Rows are one point carried round by a steady rotation, each followed by how many steps it has turned.
The counts run from 0 to 417.
[-27   4  -9  24  15   8   0  -7  10   7  -2 -24   5  14 -10 -27 -15   5
   0  -6  -3 -35  -1  14 -15   3   4 -38   5 -11 -13  11   3 -10 -38 -10
  14   8  25  34  39  -9  34   6] | 349
[-19   1  -4  11  -6   9  -4   3  31 -18  -7 -33 -15   0 -23 -29  -3   0
 -30   2  20 -30   4  23  -5  42  -6   4  12   5  17  12 -10   3 -23 -23
  20  -3  -5  22  32  15  30  18] | 63
[  7   6   0  -1 -33  13  27  15  -6   0 -14  15  12  36 -34  24   4 -28
 -17  13 -30  27   9 -15  14   2 -44  37 -13 -12  -9 -29   6   9  12   1
  -9 -16   2   5  -2  11 -17  -9] | 18
[  3  29 -24 -17   8  -8  38  -6   9   2  19 -14   5  -4   1  -4 -10  15
  -7 -37  -2  -7 -47 -15  15   8  12  16   4   8 -17  -6  -9  19 -19 -21
   2  -6  -6  -8 -21 -10  16  39] | 123
[ 16 -22 -33   0 -30  -2  -9 -13 -21   4   3   9  18 -23  17 -34 -21 -10
  17   0 -18 -17  17  25   7 -30   8 -11  -4 -23 -16  16   7  -1   7   9
  18  20  -5 -26 -24  27   4 -26] | 36
[ -3   0  24  18 -13 -33   7  19  27  -6 -20  19   9  -6  -6  36   3 -13
 -26 -17 -18  47  -8  -6   3  -7 -17  20 -24   8 -15 -22 -17   7  20   9
   9   3  16   4  31   9  -4 -18] | 230
[  8  30  29   1   3  -2   7  11   4 -16  -9  -5   4  -4 -14  46   7 -12
  10  13 -21 -16  15 -23  14   4  -3   6 -34 -23 -11 -22   7  12  16  15
  -6 -12  43  -1   9 -12 -18 -34] | 140
[ -7 -15  -6   4 -16  -1 -25  12  13 -20   6 -28 -25 -29  15 -29  -8  -1
 -17 -21   4 -12  -9  13  18  -1  29 -21   4  11  15  13 -26  10   1 -16
  20  -9 -20 -12  -6  -3  28  31] | 275
[-17   8  25  -3 -11  -4 -10   1  -1  24 -19  23  -4 -15  13  23   8   7
 -14 -15  -5  21  36  25 -13 -46  -6 -41 -14  10 -25 -15  12  -9 -13  11
 -19  -3  22  14  32 -29 -13   5] | 391
[  8  -8   7   7 -14 -33 -27  -9   3  -5 -13  21  -5 -31   4  13  28  -1
  20   7 -10 -48  22  33   7 -13  -4  -3   0 -28 -10 -26   7  -7  27  -6
  17 -13  10 -17   9  20  -5 -29] | 149
[ 12 -13 -30  25 -29   1  20  -7  -7   2   0  12  41 -23  -9   5   6  -9
  -4  12  -5  12 -20 -32   8  30 -28  21 -19 -12  11   3  -3  -6   3  11
  24  -2   1  -9  -6  35   9 -20] | 76
[ -6  -3  -2   7 -20  29 -31  -7  -2 -30 -16 -11 -10 -26 -12  -4  -5   0
   7  28  23 -29  29  21  -6  31   0 -17  -5 -30  14  -2  -3 -13 -12   7
  20  -3  33  11  30  -7  11   6] | 145
[ 12   6 -23   5   0 -32   3 -13  23  14   4  17  34 -24   5  18  -3  40
 -18 -22   2  20 -25 -25   3  -1  24  15 -16  13   2   0 -23   3  -9   3
  27  29  -1   0   4  26  -8 -24] | 288
[ 15  25 -31 -37   3   7  24   3  23  12   5 -10   1  -1  28  -9 -42  20
 -13 -11 -10  29   2   3  21 -26  11   1 -18 -10 -25  10 -15   9  -6   9
 -27  -7  -4 -18 -12 -19 -28  10] | 335
[ -3  24 -15  -3  26   1   6  27  28  -2  10 -15   6  28 -11   7 -30  24
  -8 -19 -34  28  19 -19  19 -22 -10 -12 -27   0 -11  -9  -8  24   6 -12
  -7   1   6   6  15   6  -8   4] | 343
[  3 -27  -9   4 -11  43 -30 -25   4  10 -10 -13  12 -13  13  10  -4 -11
  -6  20  20 -35  39  45 -32  -4   1  -7   3   5 -10  19  -3  -8   6  20
   9   0  -2 -14   1  -3 -25  -6] | 94
[  7 -12 -19  24 -21 -43  27   5 -10  -1   0  16  10  15  -8  33 -12  12
 -21  -6   1  26 -27 -16  18 -32   3  10 -12  21  -2 -12 -13   2 -18 -15
  14  31 -25  21  -6  12  -4   3] | 116
[ 15  25 -20 -27  -9  -8  37  -6   4  18  17   8  23   5  -7  14 -20   3
 -25 -29  20  -8 -28  -2  13  -1  21  31   0  29  -9  -8   3  14 -30   9
  -9  24  -2  13 -11 -16  -9   5] | 124
[ 20  -8  -8  -9   1  -5 -14 -23   9  11 -17  25   0 -10   5 -19  25   0
  20  14 -43 -27  21  16  31  11  -3   0  10 -32   8  -8  -5 -15  28  -7
  13 -44  -8 -22  -9  12   1 -29] | 150
[  5   4  -7 -25  15  17  -5 -12  24  19 -38   8  33  -5 -24 -23   7   2
 -23 -22 -30  39  -4  10  16  26  20   5  -3  28  10   1 -19  -1  11  23
 -11 -23 -21   1  14  14   0   1] | 233
[ 16  52 -10 -27  -3  12  26  13   5  -9  10   8  16   5 -19   9 -30 -12
  -1 -13  -1 -12  -1  -6  15  25   1  38 -26   3   5 -17  -7  19  -2  22
  -9  14  37   7   0  -7 -24   5] | 132
[ 19  14 -17 -36   1  10   9   4  21   1  10 -17  -6 -28  11 -36 -19  12
   3 -35   1   8  16   5  10 -27   0 -27  -3  -1 -28   8   7  16   2  -5
 -11 -11 -21 -34 -11  -4   4  31] | 334
[-19   1 -24  15   9  27 -10 -42  30  13   3  -1  20  15  -2 -31  -4   6
  -1  14  -3  12   4   1 -18  14 -28   0  17  -3  -4   2  -7 -26 -24  -5
  21  -5 -10  12  15  52  23 -10] | 5
[ -1  20 -16   4 -11   9   5  -2 -20  18   2  -5  26 -15 -18 -28  22  -7
   7  -5 -16 -29  18 -15  -5  21 -10 -44 -24 -24   0 -15  25   6 -18  -2
   7 -24  29  11   5 -10  20   2] | 138
[  3  29  19 -15   7 -23 -11   7  30 -31  25  -6 -39 -25  22  -2  18  -3
  18  -3  25 -28  23  -3  23 -11 -25 -18  -8  -6  -8 -12  -9   4  -5 -35
   8 -26  -5 -18 -20   6  11  23] | 212
[ -8   6  10 -15   6  -6 -15 -15  37   9   2 -10 -12  23   4  13 -22   1
 -41  -7  20 -21  16  26 -16 -19  44 -17  16  29   5  -8  -7 -12 -38 -14
  11  16   4  18  16  11  -9 -26] | 54
[-38  -6  27  -7  12 -13 -29  14 -12  -3   6  10  -3 -16  27   6 -32 -14
  10 -14 -21  32 -12   1  11 -22  23 -19 -15  40  -6   8  25  14   2  23
 -21   6   4 -15  -5   9  -7   4] | 332
[ -8 -22   5 -18 -50  45  -5  14 -17  -3 -24  -1 -16  -1 -20  12 -11  -2
 -27  29   6   4  12  22   6  12  -1  18  12  16  31  -5   6   6  -9  11
 -20 -27 -10   0  -8  -4 -22  23] | 316
[-18   8  -3  18 -10   6   2  29 -23   0  20   3 -20  19  -3  36  -7   5
  -1  14 -34  -7  23 -24  22 -23 -19 -12 -28   8  10 -20  26  34   0 -20
 -11 -23   7   2 -26  -6 -17   3] | 261
[  3  -2 -17  -7  22   3 -12 -17  32  19  16 -16   7  20   3  21 -12  17
 -29  -9  -5  -7  -1  -8   2 -10  49   3  10  39   9 -12 -25   3 -20 -16
  24  -8 -21   7 -18  -3 -11 -16] | 53
[  1 -26 -16  15 -17  45 -13 -11   2 -21   3 -38   7  12 -31 -29 -12  -6
  -1 -16   5  -6 -21 -20 -21  11  15 -18  -5  -2 -15  14 -12   8 -12  -9
  20  16  23  -7  -2  -1  20  31] | 185
[-17  16   0   9  10  -5 -11  -9  13   5   4 -19 -11  13   9 -31  -9  -5
 -24  -1  16 -29  20  38 -19  -8  15 -40  18  -6   5   1   0 -21 -44 -21
  15   7  10  28  26  -1  29   5] | 55
[ 11 -32  -9  28 -48  -5  26  18 -30   4 -11   2  17  -9  -8  45   0 -13
 -12   5 -23  11 -26 -23  12 -19 -11   5 -32   1 -12  -6  12  17   0  10
  -6  -5   5   0 -18 -12 -13 -20] | 26
[  7  26 -15  -5  -1  13  15  15   1  17   5  -6  29  -5 -22  13  13   9
   3   6 -32   4  21 -41  18  14 -11 -23 -48 -24   5 -18  12  18  -3   4
  -5 -33  30  -1  -1 -12  -8 -24] | 139
[-24   8  21   0  -1  28 -25  21 -20  -7   0  10  -4 -18   2  38  -2   1
  18  23  -3  23  29 -36   2  -8 -31  -7 -35  16   0 -12  20  12   7  25
 -18 -17  30  -5   9   3 -25   0] | 89
[ -1 -18 -19 -14  29  26   1 -16  11   2 -22 -27   7  19 -26 -27  -8  13
   1  -7 -30  14  -9   9  26  -5  14 -22  22  27   1  18   6  -9 -10 -10
 -22 -18 -45   3   0  14  12  16] | 405
[-28   3  13   6  -8  16 -15   6 -15   5  18  19  -4 -17  29  12  11  -5
  10   3 -21  49  13 -49  15  -7 -17 -26 -33   6   1 -10  -7 -10  -5  18
   1 -31  18 -11  -6  -7  -2   5] | 382
[-10  37  -3   8   0 -25   2  18  27  20   9  11  -9 -29  22 -22  20 -14
 -24 -25  -7  -4  37  10  -2   4 -33 -26  -7   0  -1  -8  12  10 -13 -10
   5 -35 -17  -8   8  -2  20   7] | 220
[  3  18 -20 -15   5  38  15 -11  11   7 -13   7  14  22 -15  33  14   4
  -6  12 -17 -18  -3  11   8  25 -22  50   3   1  -6 -19  -6   5  17  14
  -8 -29   3  10  -1  -8 -30 -12] | 304
[ -6  14  14 -10 -15   1   6   1   4 -25  17   3  -9 -57  19  26   5 -11
  11   2  28 -26 -16   9   1  13 -29  26 -10  -3 -27  -1   5  13   6  13
  -4  -7  14 -27  -6 -26  -3  13] | 376
[  9  -5   4 -10   9  -9 -10 -17  29   3 -26  11  17 -13  -5 -40  21 -24
  -3 -39 -32  13 -11  13   8  22   2  18  14   0 -15  -4 -23  -9  32  21
   9  -9 -19 -19   9  13  24   0] | 232
